Each named move below is a turn or a mirror, shown by a few rows before and after it. Which moves, in which order, take the first row of each later pair to the second? The first pair is answered.
nisag:
[ 2.49 -1.91 -1.26  3.57  0.57  1.18  2.04 -6.47]  ->  [ 1.90  2.65  1.28 -0.73 -3.10 -3.69 -5.97 -0.20]
[ 1.02 -0.83 -0.11  2.09  0.61  1.46 -1.35 -3.54]  ->  [ 0.78  0.87  0.88  0.48 -0.71 -0.29 -4.35 -1.20]
[ 0.79 -0.38 -0.03  3.56  3.00  3.54  0.21 -5.67]  ->  [ 0.40  3.74  2.23 -0.27 -0.27 -0.75 -6.88 -0.09]
[-4.36  2.39 -2.25  0.49 -0.25 -0.81 -1.26 -3.15]  ->  [-4.27  2.37 -2.31  0.52 -0.27 -0.80 -1.41 -3.03]
tusid:
[-3.39  2.47 -0.44 -0.01 -0.98  0.65 -2.80 -4.49]  ->  [-3.44  2.74 -0.39 -1.17 -2.07 -0.54 -2.61 -3.77]
[-1.13 -1.21  0.28  1.72  2.01  2.18  0.73  0.12]  ->  [ 0.62  0.89  2.59 -1.61  1.91  1.04 -1.07  0.43]
[-3.07  2.15 -0.95  1.28 -0.82  0.72 -2.42 -3.23]  ->  [-2.73  2.87 -0.14 -0.35 -1.43 -0.18 -2.87 -2.86]
[-3.39 -0.84 -1.57  6.49  0.91  2.11 -0.84 -0.26]  ->  [ 0.81  3.39  3.63  1.06  2.34  1.33 -5.45 -0.78]
gat:
[ 5.53 -1.62  1.21 -1.80  0.07 -1.96 -0.07  2.99]  ->  [ 0.31 -1.94 -1.33 -0.52 -0.83 -0.43  5.31 -3.77]
[ 1.54  2.62  0.32 -1.33 -1.09 -1.06 -1.95 -5.12]  ->  [ 2.79  2.71  0.78 -1.58 -1.03 -1.49 -3.37 -3.68]
[ 2.96  0.44 -2.23  2.84 -2.42 -2.86 -5.04  1.56]  ->  [ 3.32  0.72  2.67 -5.18  2.12 -0.46  3.58 -0.37]
Nuf:
[ 0.21  1.35  1.86 -0.69 -1.06  0.76 -2.96 -0.82]  ->  [ 1.04 -0.11  2.56 -1.83  0.87  1.78  0.81 -1.05]
[ 1.10  0.91  0.93 -1.12 -0.99 -0.50  0.61  1.86]  ->  [ 0.58  1.56  0.89 -1.16 -1.52 -0.65  0.06  1.13]
[ 6.85  2.59  2.66 -1.24  0.38 -1.58 -4.19 -0.80]  ->  [ 6.16  3.00  3.47 -3.14  0.86 -1.02 -1.36 -3.66]

Each pair is two moves apart.
[ 1.63  2.97  2.02 -3.13  1.34 -0.79 -1.67 -3.53]  ->  [-0.66 -0.52 -2.27  1.88  1.21  0.64  2.15 -5.15]
Nuf then gat
[-0.23  1.14  0.77  2.25  0.45 -0.27 -3.88  2.62]  ->  [-3.43  0.99 -1.08  3.33 -0.34  0.42 -1.06 -1.43]
gat then gat
[-0.34 -0.07 -1.00  1.19  1.72  1.31 -1.67  3.47]  ->  [ 1.46  1.02  0.73 -0.96  2.50  1.18 -2.07  2.58]
nisag then tusid
[-0.04  0.52 -1.27  0.02 -0.85 -1.81  3.16 -1.29]  ->  [ 1.34 -0.48 -1.59  1.18 -0.85 -2.47  1.09  2.19]
Nuf then nisag
[-2.67 -0.16 -0.91 -0.30 -3.60 -2.27  1.87  0.21]  ->  [ 0.14 -1.92  0.17  3.19  2.32  2.51  1.89 -0.86]
Nuf then tusid
[ 4.29 -3.31 -2.30 -0.67 -0.70  0.05  3.08  0.73]  ->  [ 1.73  1.36 -1.20 -3.69 -4.21 -2.71 -1.50 -0.49]
nisag then Nuf
[-1.47 -3.81 -1.25  1.49 -0.26  1.46  1.80  5.07]  ->  [-2.61 -3.24 -0.28 -0.80 -0.05  1.54  3.82  3.95]
nisag then gat
[ 2.87  1.23 -0.30  0.89 -0.94  0.32 -2.20 -0.74]  ->  [ 2.06  0.93  0.47 -2.53 -1.41 -0.66  1.56 -0.36]
tusid then gat
[ 0.74 -1.92 -1.96  0.56 -1.63 -0.60  3.08 -0.20]  ->  [ 2.76 -0.97  0.36 -1.96 -0.63 -1.15  1.45  2.49]
Nuf then gat
[ 2.84  1.15  1.26 -6.18 -2.75 -2.18  1.06  2.31]  ->  [-0.71 -3.60 -4.24  1.81 -2.72 -0.23  3.76  3.21]
Nuf then tusid
[-1.44  0.97  1.56 -0.23  0.26  0.81 -0.87  0.08]  ->  [-0.82  0.26  0.83  1.26  0.13  1.02 -1.47  0.02]
nisag then gat
[-0.04 -0.96 -0.25  1.02  3.04  2.00  2.72 -2.12]  ->  [ 3.04  0.26  1.37 -0.38  2.28 -0.03 -2.44  2.26]
tusid then Nuf
[-2.28 -0.12 -2.75 -0.57 -3.56 -2.11  2.34 -0.77]  ->  [-0.29 -2.49 -3.16  3.73 -0.70  0.05  0.29  2.31]
gat then tusid
[-1.67  2.77 -0.93 -0.93  0.33 -0.41 -1.41  1.99]  ->  [-1.64  2.10 -1.30  1.22  1.88  1.32 -1.45  1.06]
tusid then tusid
[ 1.21  0.66  1.01 -0.93  1.32  1.11  3.62 -2.21]  ->  [ 3.90  0.69  1.93 -1.04  1.49  0.20  0.12  1.39]
gat then gat
[ 1.63  1.35  1.00 -0.52 -0.80 -1.18 -2.61  0.44]  ->  [-1.07 -0.11 -0.71 -1.02 -2.04 -1.32  2.20 -0.79]
tusid then Nuf
[-0.01 -0.87 -2.06  4.25  2.87  1.98  0.69 -1.22]  ->  [-0.06  1.45 -1.03 -3.16 -2.26 -3.64  0.85  2.33]
tusid then tusid
[ 1.39 -1.02 -1.88  1.68 -1.18  0.04  0.08 -2.67]  ->  [ 1.74 -0.95 -0.40 -0.40  0.18  0.60  2.13 -2.72]
gat then gat
[-2.30 -0.56 -0.52 -0.69 -1.39 -2.11  0.10  2.14]  ->  [-3.24 -0.48 -0.74  2.11  0.69  0.30 -0.26 -1.28]
tusid then Nuf
[ 0.95  0.47 -0.40  3.01 -0.41  1.32 -3.35 -0.65]  ->  [ 2.70  0.41  2.45 -0.79  2.18  2.37 -0.28 -0.30]
nisag then gat
[-1.31  0.04 -0.41  3.13  1.96  2.32 -1.09 -1.71]  ->  [-2.26  0.95 -0.77 -1.85 -2.85 -2.25  0.10  1.29]
tusid then tusid
[ 4.12  0.03  0.45 -1.88 -2.03 -1.41  0.90 -0.96]  ->  [ 2.86 -0.41 -1.30  0.48 -2.85 -1.02  1.19 -2.80]
nisag then gat
[ 0.29 -0.93  0.79  2.56 -1.85 -0.05 -1.94 -0.16]  ->  [-0.41 -0.90  1.19  1.55 -1.39  0.75  0.87 -2.80]
nisag then Nuf
[-1.66  0.70  0.00 -1.06  0.93 -0.33 -1.74 -1.95]  ->  [-1.17  0.70  0.47 -1.85  1.36 -0.33 -1.61 -1.41]
gat then gat
[-0.50  3.49  1.06 -2.18 -2.05 -0.78 -1.25  0.17]  ->  [-1.12  3.34  0.36 -1.49 -2.55 -0.84 -1.61 -0.23]
gat then gat
[-4.78  0.53 -1.77  0.38 -0.79 -1.06  0.18 -3.34]  ->  [-1.81 -2.85 -0.63 -1.20  2.36  0.23  4.60  0.62]
nisag then Nuf
[ 3.70  0.11  0.64 -2.81 -3.66 -2.07  0.25  1.70]  ->  [ 0.35 -2.50 -2.94  1.90 -3.61 -0.20  3.25 -0.12]
Nuf then tusid
[-4.10  2.42  0.74 -3.83 -3.67 -3.15  1.29  0.96]  ->  [-1.25  2.46  2.82  1.75  3.95  3.67 -1.81 -3.68]
tusid then tusid
[ 1.13 -3.95 -0.85  1.01  0.79  1.39  3.20 -2.50]  ->  [ 4.21 -1.39  1.26  0.92  0.85  0.29 -3.91 -0.03]
tusid then Nuf
[ 1.47 -1.33  1.12  1.66  3.51  3.13  0.95  1.71]  ->  [-1.55  0.04 -1.05  4.33  0.51  2.17 -1.89 -0.78]
gat then Nuf
[ 0.21 -2.39 -4.45  1.55 -4.97 -3.14  3.32 -3.23]  ->  [ 0.93 -2.27 -2.11 -2.86 -4.01 -3.50  5.91 -1.48]
nisag then Nuf
[ 3.28 -0.53  1.84 -4.45 -0.17 -0.56  3.22 -0.31]  ->  [ 1.46  0.36 -0.96  2.63 -0.65  1.18 -1.26 -5.78]
gat then tusid
[-0.76  0.65  0.45 -1.19 -1.42 -2.26 -2.14  1.52]  ->  [ 0.05 -1.00  1.07 -1.42  1.15 -0.72  0.33  3.20]
tusid then gat
[ 1.67 -0.58  0.31  1.59 -0.13 -3.77 -1.89  2.78]  ->  [-2.19  1.50 -0.18  0.65 -1.16 -3.34  0.19 -3.59]
tusid then Nuf
[-3.79  0.16 -2.02 -1.75 -2.16 -1.23  1.53  2.62]  ->  [-3.35  0.83 -1.13 -3.26 -2.10 -1.46  1.77  2.12]
gat then Nuf
[ 1.91 -1.81  0.74 -0.47  0.78 -2.21 -0.07  1.08]  ->  [ 0.53 -2.24 -1.00  1.65  0.03 -2.09 -0.43  0.74]
gat then Nuf
[-1.86  0.59  1.89 -0.22  0.17 -0.22 -0.66 -0.51]  ->  [-1.06 -0.11  1.61  0.87  0.35 -0.38 -1.45  1.18]
Nuf then Nuf
[ 1.74 -2.71 -3.42  2.04 -1.79 -1.33  1.55 -1.48]  ->  [ 1.64  1.08 -1.18 -0.70 -3.10 -3.13 -2.88 -1.80]
gat then Nuf
[-0.68 -0.72  1.33 -2.58  3.31  1.35  0.89  0.15]  ->  [-0.22 -2.18 -0.47  1.32  3.44  2.21 -0.38  0.10]
Nuf then nisag
[ 0.54 -0.27  0.37 -1.56  0.02 -0.77  0.57  2.99]  ->  [-2.30 -0.31 -1.68  1.48 -0.77 -0.22  0.40  0.74]
Nuf then tusid
[-2.32 -1.20 -1.50  1.83 -1.96 -1.32 -1.22  5.11]  ->  [-4.76 -1.15 -2.19  1.50 -1.92 -0.37  2.20  1.61]
gat then gat
[ 0.72  2.49  2.09 -4.98 -0.53  0.15 -1.15 -1.67]  ->  [-2.24 -1.10 -2.49  0.56 -1.17  1.62  2.59 -4.05]
Nuf then gat
[ 1.40 -0.98 -1.40  0.90  0.76  1.13  1.02 -1.44]  ->  [ 2.13 -0.03 -0.74  0.37  0.07 -0.06 -1.78  1.19]
gat then nisag
[ 0.25  1.77 -1.13  1.00  0.26 -1.30 -3.11  0.30]  ->  [-1.72  1.72 -1.90  1.12  0.09 -0.56 -0.44 -2.48]
gat then gat
[-0.39 -0.51  0.13 -1.27 -0.53 -0.64 -1.22  2.25]  ->  [-0.82 -1.66  0.04 -0.80  0.63  0.55  0.76  2.08]
tusid then gat
[ 1.63 -0.29  1.11 -1.07  0.55 -0.25  1.85  0.48]  ->  [ 2.07 -0.31  0.42  0.50 -0.26 -0.96 -0.69  1.66]
gat then gat
[ 1.47 -1.08 -1.40  0.41 -1.38  0.46 -0.38  0.22]  ->  [ 1.26  0.01 -0.71 -0.42 -1.71  0.19 -1.65  0.27]
gat then Nuf
[-0.51  3.26  0.62 -3.89 -1.92 -1.91 -2.51 -2.53]  ->  [ 2.91 -0.67  1.50 -5.09  1.69 -0.27  2.10  1.78]
Nuf then nisag
[ 0.23 -2.41 -0.37  0.38 -0.24  0.64  0.49 -2.16]  ->  [ 1.69 -2.01  0.33 -0.32 -0.97 -0.58 -1.79  0.20]
gat then tusid
[ 0.01  0.62 -3.72  0.80 -2.56 -0.25  3.61 -2.96]  ->  [-1.20  0.54 -4.32  4.02 -1.97  0.58  0.62 -1.52]
nisag then tusid
[ 2.94  1.46  0.98  0.31 -0.18 -0.80 -4.42  6.67]  ->  [-4.58  4.34 -0.81 -2.30 -4.51 -1.84  0.62 -2.39]
tusid then Nuf
[ 2.76 -2.43  1.17 -0.97  0.73 -1.23  1.64  2.54]  ->  [-1.32 -0.95 -1.83  2.60 -2.53 -2.02 -1.43  0.34]
Nuf then tusid
